In the rows, 128 means zero.
The rows below come in pairs that one turn or mirror swaps. Which row does each named row swap with?
The rows were stretched afterwards, more along some directions than others.
mik: [129 147 110 119 128 129 126 143 135 146 124  98 123 115 162 131]
zak: [142 118 123 111 101 131 132 128 124 163 121 110 100  92 137 157]
nif: [134  99 123 123 117 129 139 122 121 145 130  81 100  92 123 129]
moz: [152 147 102 129 105 120 119 122 111 130 151  89 127  98 122 126]
ditig: [140 122 120 115 103 127 124 135 138 168 120  92  99  94 137 134]
Ber: [138 132 113 128 123 134 141 138 140 140 110 127 115 115 158 139]
misok: [151 146 112 127 115 118 119 126 117 128 143  96 122 105 133 131]
mazi: [149 144 111 121 113 120 123 125 106 126 141  98 124 110 127 128]
bevud: [141 140 113 128 113 116 120 129 125 127 146  94 123 102 128 138]
tadaf: [128 100 120 129 103 124 128 128 133 155 135  70 100  89 130 118]
dafat: [142 149 111 115 126 129 122 149 138 141 132 117 116 110 162 136]
mesi: [134 113 127 101 113 134 133 127 116 165 132  86  97  88 143 152]
Zes: [143 111 117 129 104 119 131 122 124 153 128  71 100  82 117 130]
kapev: [133 142 118 119 133 134 132 141 129 136 124 105 118 118 154 123]
bir: [144 137 117 119 111 114 124 127 108 120 146 103 120 100 119 132]
Gipop: [142 144 118 116 126 127 125 148 142 141 121 120 115 116 156 131]
Sotis: [135 106 112 119 108 147 131 134 124 165 127  93 112  91 141 147]
Gizev: [139 104 115 128 113 128 136 126 130 151 140  81 101  85 132 125]
Fiv: [143 106 111 103  99 139 116 141 125 168 141  95 102  91 140 142]
guna: [138  99 121 130 108 131 131 127 128 153 132  77 101  88 127 125]
dugif: [148 141 111 136 123 117 127 121 117 126 132  98 128 107 125 130]
Tur: [144 140 106 132 131 141 130 138 132 139 118 121 130 122 156 133]
lag: [143 136  99 120 119 140 116 149 131 138 137 115 128 121 152 123]
zel: [122 111 127 111 120 135 130 134 128 170 125  86 107  98 146 141]
Lukam: [126 120 129 108  99 114 137 130 135 160 124  91  89  78 145 153]
Pere: [153 141 109 130 114 116 126 119 116 132 138  98 117 101 128 137]
Dala: [156 147 113 120 110 110 125 119 112 126 142  95 120  93 118 145]
nilab: [142 114 120 131 114 124 136 126 128 138 128  86 109  91 115 125]
bunak: [137  98 122 118 105 128 134 127 118 154 132  77  94  88 125 126]
Nodo: [119 130 124 132 128 129 142 130 130 129 117 120 128 114 143 137]
Mol: [143 128 112 127 128 139 136 140 135 137 115 132 119 109 150 138]
luto: [141 114 116 113 106 139 129 129 122 162 122  98 113  95 138 153]
tebez: [140 105 117 137 110 128 135 122 127 149 127  82 103  92 120 124]
Rupal: [132 110 116 111  99 131 121 134 128 170 125  88 106  93 137 144]
kip: [149 147 115 118 111 114 121 124 109 127 144  90 116 102 119 129]
luv: [130 135 112 123 129 130 123 145 141 140 120 117 125 123 155 127]
duk: [137 136 115 128 114 116 118 125 119 131 146  92 125 108 132 125]
mar: [154 128 108 111  95 131 126 132 122 156 125 105 104  81 136 155]
ridak: [140 137 110 125 130 133 132 129 132 142 120 119 129 117 153 142]
lovak: [137 103 117 120  99 123 135 127 119 142 136  78  98  79 120 131]
puz: [129 104 124 131 114 126 131 132 136 145 136  83 106  93 125 130]
segu: [145 116 118 111 104 133 127 134 131 173 124  94  95  87 145 149]

bevud pairs with puz
tadaf pairs with duk
Tur pairs with segu

The rows below come in pairs that one turn or mirror swaps. Which row does each named row swap with?
The rows were stretched afterwards, more along some directions than others.
begev: [128 119 121 139 123 131 135 117 133 139 117 121 132 120 135 132 124 141
 120 129 125 130 128 128 119 137 113 119]
vumi: [131 130 134 145 127 128 135 133 137 144 137 133 140 131 125 128 126 120
 126 119 142 111 109 126 134 125 132 148]
tefa: [119 136 115 128 121 151 125 137 125 112 130 117 128 136 146 136 115 127
 117 128 142 128 129 114 120 139 124 133]
Zet: [130 134 108 121 122 128 122 118 135 142 114 122 114 126 123 132 140 132
 116 130 119 127 131 120 119 138 136 122]
zuz: [129 129 135 142 128 125 135 131 134 143 138 135 136 133 128 131 121 122
 129 121 143 107 111 126 134 124 133 144]
Sipom: [137 144 115 124 123 128 127 123 133 119 139 100 140 141 141 125 125 118
 110 123 132 119 124 121 147 146 118 137]
gibo: [128 137 116 118 128 126 131 120 138 120 137 106 147 142 144 124 128 113
 117 122 135 117 120 121 150 144 123 143]
saz: [138 141 109 128 125 131 126 122 134 120 136  95 139 139 139 125 129 117
 114 121 132 116 126 122 148 147 119 136]
bil: [121 138 115 131 117 152 126 138 129 118 132 121 131 134 149 135 117 131
 115 126 140 127 130 114 121 143 126 130]
maved: [111 124 126 109 133 133 125 136 139 122 134 127 140 130 136 131 127 122
 134 123 137 125 134 119 124 128 120 131]
Lamak: [124 133 135 142 121 131 139 126 127 131 138 130 124 143 122 129 120 118
 128 118 145 112 113 114 134 130 135 140]
dipiv: [120 140 120 119 118 139 116 132 129 109 125 109 120 128 128 123 128 138
 104 129 125 135 117 136 118 135 135 118]
govuk: [143 150 115 140 116 133 118 127 134 124 138  97 144 135 136 118 131 127
 106 122 124 116 124 120 145 152 124 130]
bupif: [135 140 114 126 123 127 127 121 132 118 138  99 141 142 140 122 127 118
 114 124 132 117 120 119 148 148 121 137]
fol: [128 127 125 124 123 115 136 123 122 129 125 118 138 130 133 121 120 140
 117 135 142 107 105 111 132 137 124 128]
Zugop: [123 122 108 129 144 124 133 118 114 123 115 129 112 137 123 135 118 115
 131 133 143 113 130 112 118 127 135 129]
gifo: [131 131 132 142 126 127 137 129 134 140 140 130 136 135 124 125 122 115
 125 117 144 110 112 124 138 126 133 146]
Bok: [124 116 117 136 124 136 137 116 133 138 115 118 127 119 132 132 123 135
 120 125 126 133 130 124 118 140 111 117]
bavar: [130 129 114 126 129 130 120 125 135 149 114 128 125 126 127 139 142 130
 120 128 118 126 132 128 120 132 127 130]
mut: [126 138 123 142 128 139 125 129 136 137 121 122 136 124 130 118 133 122
 113 123 146 116 117 115 134 144 148 139]
kep: [128 122 115 135 137 134 122 134 141 155 114 129 128 123 121 130 135 121
 119 124 125 126 124 129 123 128 128 142]
Fesu: [134 119 124 133 113 133 135 119 136 130 135 132 109 124 120 139 123 151
 122 120 136 135 123 129 110 130 120 118]
Lunok: [126 126 115 130 132 131 122 132 145 151 118 133 127 130 122 131 140 125
 119 127 118 122 122 118 120 133 131 140]
muv: [134 126 119 140 126 130 140 121 127 133 116 115 146 120 140 130 125 142
 116 126 134 124 127 117 125 138 111 131]
bip: [127 135 115 121 114 134 132 125 127 118 136 116 131 135 125 117 134 116
 126 130 141 118 123 113 144 146 144 137]
ret: [118 135 120 126 128 138 129 137 117 110 125 113 141 133 147 131 113 126
 117 134 147 116 121 105 120 138 125 137]
Silig: [126 145 114 120 119 140 114 132 128 107 130 105 126 129 137 122 129 140
 105 128 128 135 122 136 123 138 132 117]
risi: [129 117 116 134 124 135 134 120 131 128 129 127  98 126 114 141 117 138
 122 119 142 128 125 123 107 129 119 122]
matal: [146 132 105 135 140 135 114 126 130 132 122 121 144 130 137 131 128 129
 122 119 137 126 134 110 134 131 125 139]
sibi: [139 131 121 137 123 136 134 128 148 148 133 124 127 116 111 109 142 128
 126 128 136 117 126 119 129 138 142 138]
guro: [133 133 133 125 106 132 134 130 141 117 144 127 129 131 127 127 133 149
 123 124 129 132 122 126 128 136 127 125]
kapud: [144 138 106 128 131 138 112 122 132 127 123 120 146 129 139 134 130 128
 118 120 133 129 135 106 131 134 129 135]
vudop: [130 123 121 135 127 127 139 114 129 134 117 116 139 121 139 135 127 141
 118 126 131 126 128 122 121 139 109 121]
Tesu: [123 135 122 114 128 125 131 125 136 118 136 110 146 143 147 127 130 112
 125 123 140 121 126 115 144 138 122 137]
zud: [115 130 122 115 131 141 127 147 144 122 135 128 139 122 130 121 131 128
 130 118 141 123 131 120 126 126 131 131]
sabav: [125 131 128 123 123 134 122 131 133 129 119 118 119 122 109 117 134 130
 118 136 124 131 110 129 115 131 141 130]
lusop: [127 127 118 133 149 115 135 124 116 120 122 127 124 142 135 127 127 123
 138 139 144 110 131 113 126 129 133 134]
Git: [127 131 130 128 141 118 136 132 131 123 129 132 135 136 138 121 133 138
 134 139 129 115 123 118 127 130 131 136]
koge: [138 130 124 134 124 134 136 123 147 148 132 124 129 115 111 108 140 131
 126 127 136 122 127 120 125 137 137 135]
sizu: [135 128 127 130 107 134 132 121 141 125 138 129 117 127 123 136 126 154
 116 120 130 137 124 129 114 134 123 117]
div: [129 128 135 142 130 125 138 134 135 144 134 133 141 128 125 131 123 120
 124 119 139 113 110 132 138 123 126 145]
diz: [126 123 117 130 127 134 144 120 140 112 134 106 130 130 135 117 125 125
 125 120 149 119 132 107 142 159 118 133]
befu: [143 132 114 139 118 145 140 124 148 146 143 127 127 120 124 115 137 132
 128 120 148 121 139 118 128 142 133 131]
Pife: [129 124 129 138 135 127 135 133 142 146 132 132 142 126 126 129 127 116
 126 122 139 109 111 127 132 126 127 152]
toliv: [149 142  98 134 134 141 122 124 134 126 127 115 148 129 144 124 128 136
 114 116 134 126 144 119 137 138 123 130]
nirum: [135 139 128 120 103 131 132 125 139 115 146 122 135 136 130 124 136 143
 123 128 135 129 123 120 132 142 135 126]
ledug: [122 140 129 119 119 133 115 129 131 123 122 117 116 127 116 122 136 132
 112 136 121 130 112 127 114 131 144 124]
Nufek: [125 123 106 122 121 138 131 117 126 129 124 112 120 125 122 117 127 112
 125 128 139 123 126 118 137 146 137 128]
fof: [119 134 119 126 124 146 125 137 119 113 127 117 136 131 148 137 111 129
 115 128 143 123 122 112 120 138 121 137]
ris: [110 130 127 109 127 130 120 137 144 120 135 128 135 130 133 128 134 128
 130 123 137 126 132 121 120 125 129 128]
bimol: [131 124 129 141 136 128 128 143 144 154 124 133 142 124 127 128 130 122
 123 125 131 114 111 128 131 125 127 149]
Zezib: [112 133 125 112 130 129 126 136 140 122 135 126 148 134 139 124 135 116
 131 120 133 125 129 118 132 130 129 137]
Soga: [141 149 113 129 125 141 131 136 123 119 128 104 148 116 137 126 133 129
 116 114 153 120 129 116 128 130 119 139]
Ladi: [120 141 120 118 119 134 115 129 127 112 126 108 122 128 130 122 129 137
 104 130 123 135 119 138 120 136 137 116]
famoz: [136 125 124 132 109 136 135 125 142 126 141 129 114 126 121 137 126 152
 118 118 133 136 128 128 114 133 121 121]
tev: [132 135 114 121 135 134 114 124 125 124 118 124 134 128 130 138 133 121
 125 126 130 128 126 108 123 125 134 139]
dakep: [119 134 128 119 118 133 119 128 129 118 123 115 114 122 116 123 130 135
 113 137 121 133 113 134 112 132 137 123]
Dige: [132 127 127 141 139 128 130 139 139 151 128 132 141 126 127 129 131 121
 122 123 133 110 115 128 132 126 127 153]
zim: [125 133 120 114 131 119 130 118 132 120 137 109 148 140 143 130 129 111
 125 122 136 117 127 116 146 139 120 139]
keto: [143 146 111 133 121 132 126 123 132 120 139  97 143 140 139 122 126 121
 108 123 129 118 123 124 147 149 121 136]
Dokim: [143 142 111 133 122 130 127 124 136 125 140 100 142 140 135 120 129 117
 110 120 131 115 122 121 150 148 123 137]
papuz: [130 128 132 142 125 126 140 127 130 138 138 131 136 136 124 131 118 119
 127 119 143 112 110 124 136 127 130 143]
guvo: [117 129 120 113 128 126 129 130 142 120 141 122 144 140 143 128 130 118
 130 123 139 121 135 117 136 138 123 133]
gad: [134 149 110 125 118 136 114 128 131 113 134 104 141 130 146 122 131 144
 102 119 131 130 128 138 136 141 129 115]
Tipom: [134 135 131 124 102 134 132 123 142 121 145 127 127 130 127 130 134 152
 119 125 129 134 123 128 123 136 129 122]
nere: [124 127 115 124 128 129 116 131 141 143 113 126 121 124 121 131 143 135
 115 128 118 128 127 129 118 131 130 129]
fot: [125 135 118 118 114 132 132 122 131 121 137 116 130 132 123 114 135 116
 128 129 140 118 124 114 144 144 146 135]
Niza: [120 125 123 131 150 119 139 130 120 120 118 130 124 139 131 123 127 124
 136 140 138 111 125 116 123 128 135 136]

fol pairs with Soga
begev pairs with tefa
bil pairs with Bok
lusop pairs with matal
famoz pairs with Ladi

